The rows of D fall into 4 groups, and each row is roughly a mix of its group's hidden directions.
D:
[[ -4  -2  -7  11  28  10   0  -8  19 -20  10]
 [-14 -11  -5  11  -2  -4  -8   2  22  27 -16]
 [ -1 -10 -13   0  14   3  11  20  21  -7 -24]
 [  9  -5  19  -7 -10  -5  -8   1  10 -18  30]
 [ -8   6  11 -17  10  12  -2  26  23   3 -10]
 [ -2   9  -7  -5  12  10  29  -1 -25   9  -7]
 [  1  -1   9   2  -6  -8   3 -33 -10 -25  -3]
 [-19   2 -10   0  -6  21  12  -2  14   9 -25]
 [ -1  -6  13  -7  19  -1  26  -6  26  -4   9]
 [ 19  19   1 -13   2   1 -15  -9  18 -19 -13]
 [ -6 -16   1 -16 -19  -7 -12  -9   0  14  26]
 [  1  13   4 -13   4  18  -7   0  34  -8 -10]
 [ -7  -3  -6  13  -1  -8   6 -14 -34  10  15]
 [  2  14 -11   4  -5  18  -1 -13  -8 -33  -7]
 [ 18   1 -11   2  -8  12 -16 -25   1 -20   7]
 [ 14   2 -13 -13  -9  26 -16 -20  10  -3   2]
 [ -6 -17  -2  14  28  -5   3 -20 -15  -6   0]
 [ -8 -12  15   8  -6 -23  -8   2  -7   2  30]
 [ -4   4   7 -11  19 -13  14   3  13 -20  23]
 [ -9  -5 -24  -8   4  12  26  -5 -17   2 -13]
 [-12   8  11   8 -17   5   8  19  23  14  15]
 [ -4  -3  19  -5  -6  -2  -4  23  31   7  -4]
 [-21  10 -12  18 -13  -4 -19 -14 -11  12   3]
 [-19  11 -17 -16  -6  18  18  -3 -17   3   2]
 [-23 -21  -4  -4  -5   5   4  -3   1  19 -25]
 [-12 -17  20  -5 -12 -17   6  -6  12   0  23]
 [ 18  14  20   1 -13  -5 -23  -6  10  -3  14]
 [  3  17  20  10 -15   3  -5   4   7   5  30]
 [ -2  14  -9   2 -18   7 -19  23  -9   8 -18]
 [  2  12  -5   9   5   3 -21  10  28  16 -14]
 [ -1   7  -3 -11  -2  20   2  27  20   2 -17]
 [ -4  -7  -8 -12 -11  11  23   3 -24   9 -17]
 [ -4  -5 -23   4   3  15  17  19  11   7 -20]
 [  6  -9   3  -2  16 -20   0 -12 -15  -5  30]
 [ -9  -7 -14  -9  -8  15  12  12   3 -17 -28]
 [  0   0   1  -9   1   9   8  16  12  -5 -37]
 [-18 -18  -9  10  18 -11  23   4  -5   8 -10]
 [  6   4   1   2  10  -2  -3 -36 -11  -4  22]
 [ 14  -3  -8 -14   8   8  14  14   8   1 -31]
 [ 17   5   6  -4  15 -13  -5   2 -11 -21  26]
 [ 16  23  11  -8 -21  14  -4   9   6   4  17]
 [ 12  18  21  -4   2   9   8   9  26   1  15]
 [ -7   9 -11  -6 -22  17   2  22 -12  15  11]
 [ 12  -4 -15  -9   0   9  10  22  -9 -15 -24]
 [  7  22  -6 -14  -6  20   0  19  19  -6 -10]
 [ -9   3  -5  -2  27   6   4  22  16 -12 -16]
 [ -6   2  -3  -5   7 -17   5  15  12  24 -26]
 [  6  10  -5   9  -9  17   0  21  23 -14 -16]
 [-10  -9   8   1  -3 -32  -8  10 -21  -8  -9]
 [  6  12  -1 -10   3  11   4  23  12  -3 -31]
 [ -8 -10   2  18  -5 -25 -13  -6   3  -1  26]
 [-16  -9  -8  13   2 -10   6 -21 -22  13  15]
 [-14 -11 -22   2  -3  18   8  13  -6  14 -20]
 [ -5 -11   1 -11  -3   4  26   9  -5  19 -23]
 [ 18   8   3  -2 -16  11 -31 -13   4   3  11]
 [ -7  -4 -17  16 -15  -8   1 -13 -30  10   0]
 [ 14  -3  20 -10   9   3  14  27   8 -14  -4]
 [  7  -5  19   0  -2  -8   3  10  31  -5 -20]
 [ -3  11   5   3  -6  -9  -5 -19 -26  11  24]
 [  6  10  -9  15 -15   8  -2  -8 -14 -32  -1]
 [ 13   7  13  -1  13  -6  -4 -10  33 -13   6]
 [  1   9   8   0  16 -13  10   5  28 -15  18]
 [ -6   9  -3  11 -15  -4 -17 -11 -29   7  15]
 [ 22  28   9 -17  -9   3  -8   0  13   3   6]
 [  8   5  -2  -9  -2   7  -4  17  30 -10 -23]
 [ 18  21  16 -15  -6   6   2  13  22  -7   0]
 [  3   3   5 -20  17  21  16   3  17  -6 -16]
 [-14  -3 -10  -1  11  16  30 -18  -5   5   8]
 [  9  10  -8   0  -2  -9 -25 -26 -17 -10   0]
 [ -5   7   7  29  -2 -23 -14   0  11   4  13]
 [ -2 -19   4   2 -13 -17  -4 -11 -32   0   0]
 [ -5 -13  13   5  16  -3  22   1  21  12  18]
 [-14  -8 -13  17   1  -8   7 -19 -23   6  16]
 [ -6   9  -1   7 -16   4  -7 -13 -33   2  18]
 [ 17  -6   5   6 -33 -10   0  -6 -20   4   5]
 [-11   2  22  -4   4  -9 -15 -14  22   3  19]
 [ 24  10   8 -18  -1   3  -2   9  21 -18  -9]
 [-18 -19  -2  17  12 -16   9 -20  -7  10   6]
 [  0 -30   8  -4  23 -12  -6   1  -2  -6 -18]
 [-20 -12  -9   7 -10  15  -8  -5  18  22 -13]
 [ 19   5  17  -6   2  -1  -7   9  16 -26  16]
 [  7  17   0   5  -2  12 -10 -27 -19  -5  18]
 [ -7 -19  13   9  10  -2  22   4   5  12  25]
 [  5 -14  25  -6   0 -16 -18   6  18 -13  -5]
 [-11 -18   0   5   6 -19   7  -5 -12  20 -23]
 [ -6  -6  18 -16 -31   7   3   0   8  -7  17]
 [-11  -4  -6  -8  -7   6  19  23  -9   3 -27]
 [-21 -18 -11   4 -19  -3  12   0 -20   7  11]
 [ -6  15   0  13 -14   4  -9 -21   3  12  27]
 [ 16  -5  18 -16 -12  -4   2  12  20  -3 -21]
 [ -5 -24 -11   9   4 -18  -4 -14 -16  17  12]
 [ -7   4  17  11  17  -6   2  -4  32  -5  12]
 [  7   1   6   0  -6 -11 -17  -1 -12   4  36]
 [  5  -3  15   4  -1 -10  -8  -2  19 -13  33]
 [-17 -12  -5  17  -8  -7  11 -21 -21   9  10]
 [ -3   1  -8   1 -17   2  -3 -22 -30  -4  16]
 [-18  -2 -10  -6  -5  10  11 -13 -31  11   9]
 [-14 -14  -4   9   0   2 -13   1  28  22  -8]
 [ 17  -6  16  16   8 -14  -9   5  27  -6 -10]
 [ 27  13  10   1  10  -4  -8  12  13 -22   4]
 [  6 -25 -25   6  -5   1 -18  -3  -3  -8 -17]
 [-10  -8  -1  17 -16 -19   2   0 -29   9  -7]
 [ 23  13  11  -6  13  -4   2   9   3 -30   8]
 [ 19   8  20   5  -8 -14 -22   1  16  -6  12]
 [-13  -8  24  -2   9   1   9   5  30  -5  10]
 [-17 -16  -4  -2  21  10   7  -2  20  -6 -20]
 [  0  12  11  19   5  -6  -1 -19 -13  12  26]
 [ 10   9  10  -2 -24   0 -14 -22  -3  10  20]
 [ -7  -4 -12  -2  21   7  17  20   3  -4 -25]
 [ -8 -26   5  -3  -1  11   0  -4  -4  -2 -33]
 [-13   1 -11   2  -7   2  -1 -14 -17   7  34]
 [  0   7 -13   0   9  18  10  11  13 -19 -25]
 [-11  15  -9 -17 -18  11   3   4   0   5  28]
 [ -1  13 -13  13  26  -4  11  -6  23  -7 -10]
 [ 10  16  15  -3  -6   8 -15  12  31   2  -2]
 [  5 -16  24   2   1 -20  -2   2  25  -9   8]
 [ -2  -8   3   1  14 -12   2 -14  -1  -4  37]
 [ -6   8 -16   4  -9  13   7   9   4   3 -35]
 [ 13  -7  21 -15  -2 -12  -7  18  20 -11 -11]
 [  5 -18  11  -8 -11 -22  -3 -19 -13  12  14]
 [ 18  21  18  -2  -8  -1 -12  -5  16 -11  19]
 [ 13  15   3   6  -2  -1 -22 -26  -4 -15  13]
 [ -3  -8   4  10  10 -22  -3 -12  -7  -1  33]
 [  1  28   5  10  -4   1 -21 -17   6  11  14]
 [ -2  -7  17   6 -23 -17 -21  20   0   1  -2]
 [  4   4  -5 -10 -22  13  -1  13 -29  11  -8]
 [-12 -10  -3  15   7 -11  -9 -13   8   9  32]
 [  6   9  -3  -1 -19  -7   3  -6 -36  10   9]
 [  5  -2  27   6  -6 -16 -17  -2  -7   4  24]
 [-17  -9 -16  -2  -8   8   3 -11 -29  17  -5]
 [ -4 -10  -3   2 -31  -3 -12   2 -25   9   6]
 [ 14   8  29 -16 -14  -6 -18  -3  -6  -4   9]
 [-23  16  11   6   8  12   3 -28  10  -3   5]
 [ -6  -4  -6  -6  23   0  18   7 -20 -13 -22]
 [  1 -12   7  -5  15 -16   6 -12 -14  -5  30]
 [-13 -12 -10   7   8  -8  -4 -13 -34  -4  -9]
 [ 13   2  19  -5   0 -16 -20 -10   1 -25  10]
 [-12 -10 -17   5  14 -13  18 -10 -12  -1  23]
 [ -2  22  -7  -3 -20  11  16   3  -7  11 -23]
 [ 17  14   8 -20   2  24  -6   6  13  -2 -17]
 [-10 -11  -6 -14  11   7  14  27   6   8 -19]
 [  8  -4 -12  11  21 -27  -7 -14   6 -15   2]
 [  4  -7  -1  -4  14   2   7   7  37  -7 -15]
 [ -3   4  -1   8 -11  -4  -7 -24 -22   7  25]
 [-14   2   8   2  14  -8  -4 -32  10   8  16]
 [ 24   1   5 -14 -10   3  -7  10  -9 -29  -9]
 [  9  -2  15 -29 -24   8  -4   9  -3   9  -4]
 [ -6 -24   9  13  15  -9  13 -14  -6  -5  21]]

In each list below, one row fits none of the groups, and each other row fits one group, some only roughly. Which row is it?
- q_969: [  3   7   1   0  -9   7 -12  19  24  -4 -27]
- q_446: [  5 -11  -3 -19  14   1  11  21  10  -2 -26]
- q_881: [ 14  19  10 -15  11  10   7   5  28  -5  -8]
- q_820: [ -9   2  -2 -17  -7  19  13  10 -21  22  -5]
- q_614: [  7   4  28   1 -13 -10 -13  -3  24   4  11]
- q_675: [-15   8  -7  -2   2  20   1 -19  29   9  -2]
- q_552: [-13 -31  -8   2  16  -6  16   7  -6   5 -12]
- q_884: [  0  18  -1   2 -14  -1 -16  -6 -28  15  14]
- q_509: [  9  -8   1 -10  10   3   8   6  20 -30 -16]
- q_577: [ 29  24   6   8   1 -13  -9  13   7  -3   3]
- q_48: [  3  12   8   6   6   7  -1 -10  35 -14 -13]
- q_183: [ -5  18 -16  -8 -13  16   8 -16 -11  21 -10]
- q_170: [ -7   0 -13   4  -1   0 -12 -25 -17 -14  23]
- q_405: [-15  -3   6  10   4 -13 -10 -23  -6   4  28]
- q_771: [  4   3  13 -15  -4   9  -9  25  28  -5  -3]

q_183
- q_706: [ 14  -7  18  -9  -6 -16  -7  23  20  11   0]
- q_537: [-12 -30 -12  10  -1  -8   6 -10 -18  11 -12]
- q_960: [ -7 -14  -6   1  20 -12  11 -22 -23   5   4]
- q_576: [-18   5   5  21  -1  -1  12 -14  -6  27  11]
- q_515: [ -8 -18  13   1 -25 -15  -4  -9 -12  16  13]
- q_860: [-18  -4   5  -1  -1  -6  17  15  10  31   2]
- q_568: [  4   0  26   0  14  -4  -5 -11  20  -5  24]
- q_694: [-10  25 -22 -10   6   5  21   4  -8   6  11]
- q_72: [ 14  -5 -11   9   6  -9 -14   1  27 -24  -1]
- q_364: [ 14   1  19  -9  -5   0 -28   7  22  -7   6]

q_537
- q_759: [ -5  29   7   4 -17   7  -6   1   1  20  18]
- q_348: [ 27  13  11   2  -2   4  -6   3  -1 -26  17]
- q_50: [  4  14  22 -21 -22  -1  -5  -3   7   8  16]
- q_440: [  9 -13  -1 -23   2   4  26  19   1   1 -13]
- q_864: [  7  -5   0 -16  20   7  12  -2  12 -14 -28]
- q_428: [ -2 -24  10  17   8 -18  -4   4  20  -7  13]
- q_70: [ 14  13  -1 -12   4  17   7  16  -5   1 -30]
- q_648: [ 18  10   4 -11 -12   8  -9  28  17   7  -5]
- q_302: [-10 -21   7   7 -16  -9  -2 -20 -22   5  14]
- q_43: [-21 -30 -11   8   4 -13  14   9   1  -1   9]
- q_41: [  5  21  10  11 -13  -3 -21  -2 -15   7  21]
- q_949: [-17 -16  -6   9  15 -14  14   7 -12  24   6]
- q_803: [  3  -3  12   5   4 -21 -19 -20  -1  -7  24]

q_50
- q_385: [  8   6  16 -13  26  -1  22 -11   9 -11  -3]
- q_129: [  4  -4 -15 -14   4  23  14 -20 -18   3 -10]
- q_720: [-18 -20   0   4   6  -8  16   3 -30   5  -1]
- q_49: [ -1  19 -12   7   5  12   1  14  28  -1 -18]
- q_944: [  3 -22  -1  -1   2 -25   3  -8 -27  -5   7]
- q_298: [ 21  -8  -3  23   5 -19  -6  16  11  -8 -12]
- q_232: [ 15  10  -1  14  -3 -12 -14  -7 -15   0  29]
- q_799: [ 18 -15  13  -3  11  -8  -2  25  20  -7  -7]
- q_265: [-13 -29   5   8   5 -10  19  -7 -17  10   2]
- q_729: [-12 -10  -3  -8  -3  -2  17   4 -31  21  -5]
- q_458: [ -1  19   5   3   5   5  -3 -24  27 -16   7]
- q_636: [-20 -20   3   6  -8  -3  13 -22 -15   9 -10]
- q_936: [ -8   6 -10   8  22   8  14   0  16  -5 -28]
- q_134: [  3  -2  27   3   7 -11 -14   1  30  -7  -2]
- q_220: [  2 -18  -5  -5  24   7  15   3  18  -7 -20]

q_265
- q_217: [  2 -15  -8  -2  -9 -12   1 -20 -27   0  21]
- q_643: [  6 -18  15   5   3  -6 -20   4  30  -3   8]
- q_467: [-10 -12 -20   2   3  -6  11   1   2  -7 -34]
- q_367: [ 11   9   5  -4   5  13  -3  -3  17  -8 -35]
- q_336: [ 21  16   4  -9  -9  15  -1  20   1  -2 -23]
- q_988: [-13   8   7  -2   0  18  -2  14  34   8  -6]
- q_165: [-17  -7 -17  17  -8   0  10 -20  -7  10  20]
- q_564: [-19 -12 -11  -6   3  17  10  -7 -11   6 -28]
- q_396: [  4   8  10   4 -18  -1  -5 -13 -18 -15  27]
- q_103: [  7  11  28  -3 -16 -17 -22   2   5  -2  -4]
- q_493: [ -9  18  -3   9 -18  25   2  -8 -10   1  20]
- q_574: [-13  12 -15  -3  14   7  16   6  10  13 -26]
- q_393: [ 18   1   0 -13 -17  13  -1  15  17 -10 -22]
- q_977: [  2  -4  -5 -20   4   5  14  23   8   0 -27]

q_103
- q_260: [-17 -27 -14   9  -3  -7   7   3 -19  15   1]
- q_754: [  2  -9 -13  24   5  -4 -10 -11 -24  -5 -18]
- q_740: [16 29 -8 12 17 -4 -3  9 18  1  1]
- q_635: [  1   0   6   7 -15  -6  -7   0 -28  11  27]
- q_26: [ -3  -6   5 -10  -4  -3  15  37   9   3 -12]
- q_631: [-20   0   7   9  -9   3  24   8 -22  16  -4]
- q_772: [  5   9   6   7 -13 -20   5 -10 -19   3  28]
- q_897: [-14 -17  -3   3  -3 -12  12   0 -30  12  13]
- q_98: [  6  13  22 -20  -6  14  -6  14  19   7  -9]
- q_927: [  9  10   3 -13   7   8   5   2  26 -22 -19]
- q_365: [-16 -20  10   7 -10 -13   3  -9 -13   4  26]

q_754
- q_483: [  4 -12  23   5   3 -30 -11  -3 -14  -2   9]
- q_114: [ 12  -8  10 -19  -3   0  -8   9  -8 -24  24]
- q_642: [ -3   6   2 -14  -8  11   8  -1 -32  22   6]
- q_455: [ 17 -12  -8 -17  19  -9   3   5 -24   1 -15]
- q_259: [-13 -10   6  14 -15 -21   6 -13   1  15  21]
- q_213: [ -5   5  -3   4  -9   4 -15  -6 -25 -23  21]
- q_423: [-17 -17 -11  12  22 -11  -4 -11   7  14 -15]
- q_693: [ -2   9   4   7  -7  -3  -9 -36  -9  -6  19]
- q_13: [  6  25  -2  -4 -16   7 -17   4 -26   9   1]
- q_691: [ 8 20  3 -8  5 10 -7 29 20 -3 -8]
- q_920: [ -5 -16  14  19  -4 -24 -15  -9  -7  10  12]
- q_318: [  8   3   1   9  15  -5 -10   9  36 -14  -3]
- q_709: [-21  -8   2   3 -20   1   5 -12 -25  -8  16]
- q_500: [-22  -4 -11  16  15  -3  -1 -28  -7   8  -4]

q_920
- q_340: [-13  -8   0   1  -4   2  16   0  21  32  -5]
- q_794: [-10  14  19  12   6  -4   3  15  19   9  23]
- q_334: [  2  -9  -6  -5  -6   1  16   9 -36   6 -12]
- q_311: [ 13  26   4  -6 -13  10 -14  -7  21 -13   4]
- q_96: [  1   3  16  20 -13 -16 -22   7  15   1 -14]
- q_411: [ -2  22  13   3 -19  14 -10 -21   1   5  15]
- q_502: [ 10  25   6  -3  -5   6 -20  12  21 -10 -12]
- q_785: [ -7  10  -8  -7  -3  15   9 -24 -28  -7  -4]
- q_578: [  7   8   8  -8  10   9  20  12  21  -6 -23]
- q_970: [  1 -13   1 -12  -9  -9  -1  16 -34  -1  13]

q_578
- q_156: [ -6  -9 -11  -6 -12   3  10  -3 -35  12  12]
- q_719: [-18 -24  -8  -3   3   1  25 -16 -12  -1  -1]
- q_31: [ 17   8  13  -8  -4   4 -26   3  17  -3  21]
- q_268: [ 26  21  -8  -4  -1  12 -22  -2   0  -1 -14]
- q_416: [-21  -5  -1  -8   1   8  24  -1 -10  25 -10]
- q_30: [-12 -31  -7   9  17 -11  12 -10 -11   2   0]
- q_317: [ 30  13  14   8  -9   3 -14   9  12 -14  -1]
- q_954: [ 11   5   2  13  17  -6  -9  13  29 -17  -7]
- q_372: [  9  14 -14  -6  -9   4  -1  18 -26 -19  -7]
- q_893: [-17  -4   3   7   6  -8   6 -29 -16  12  17]

q_372
- q_781: [-14 -10 -16   1  14  -7   7 -33   1   2   8]
- q_331: [ 12   0  20 -13  -7 -14   6  19  20 -16   4]
- q_529: [  0   6 -27   2   2  13  15  -5  -8  -1 -28]
- q_975: [ -3  25 -10 -13  -6   5  17  20   6   9 -15]
- q_939: [ -8 -25  -5   1   7  -1 -10 -15 -28  -1  13]
- q_210: [  7 -12  21  -3 -16   3 -17  -2  20 -11  18]
- q_333: [ -3 -11  -9  -8  -8  -2   4  29  -3   2 -29]
- q_752: [ 18  10  18 -20   4   3   0  26   3 -13   2]
- q_851: [ -2  10 -18   6 -10  19 -12   7   7  23 -19]
- q_658: [ 17  14  -5   0 -14   2  -8  -1 -31  -5  16]
- q_885: [-10   4   0  -8  -2  21  12  19  20  19 -11]
- q_619: [ -5  -4  -5  -3  18  -7  21 -10 -28   6 -14]

q_752
- q_413: [ 14  22  12  -2 -16  -4 -19 -11   2 -15  15]
- q_115: [  1   8 -18   0  12   9  23 -17 -24   2   2]
- q_420: [ -9 -13  -4  20   3 -17   3 -30 -12  -3   1]
- q_629: [ -1   4   2 -21  -4  14  17  20 -18   6 -18]
- q_687: [ -2  -1   0  -8   4  -2   9  13   6   8 -40]
- q_116: [ 13  -9   1 -19   4  15   5  18   6  -8 -27]
- q_90: [-12  -7  18   9  12 -20 -10  16  10  11  19]
- q_891: [-20  -5 -22   2  -5  13  -6 -13 -15  19  12]
- q_168: [  1   5  -7  -3  20  12  14  -6  21  -8 -25]
- q_360: [  0 -17  -8 -12  -7  -1  13   6 -34   8  -3]

q_116
- q_669: [ -7 -24  -1   4  28 -13  14 -14  -1   5   1]
- q_862: [-22 -10  -6  12  17 -13   2 -22   1   3  18]
- q_855: [-20  -9  17  14 -22  -5  -5   3   1  11  19]
- q_328: [ 20   0  12 -16   2  12   2  16  19   3 -22]
- q_599: [ 21   4   4   2 -15  -7 -26  13  11  -7  17]
- q_352: [ -1   8 -26   9   8  16  -9   4  24 -14   2]
- q_607: [  5  -4  13 -28  -9  12  -5  17  -4   2  21]
- q_979: [ -4   5   2  -3   4  10   2   6  39   8 -15]
- q_104: [ 16  10   9 -10  12   4   2  17  20 -17 -18]
- q_633: [ -1  -5   3   5 -27  -1  -1  -5 -25  20 -13]
- q_424: [  7   4 -18   3   9  12  -8  22  23 -15 -10]
- q_527: [-12 -10 -12   8  13 -11  10 -23   1  -7  25]

q_328
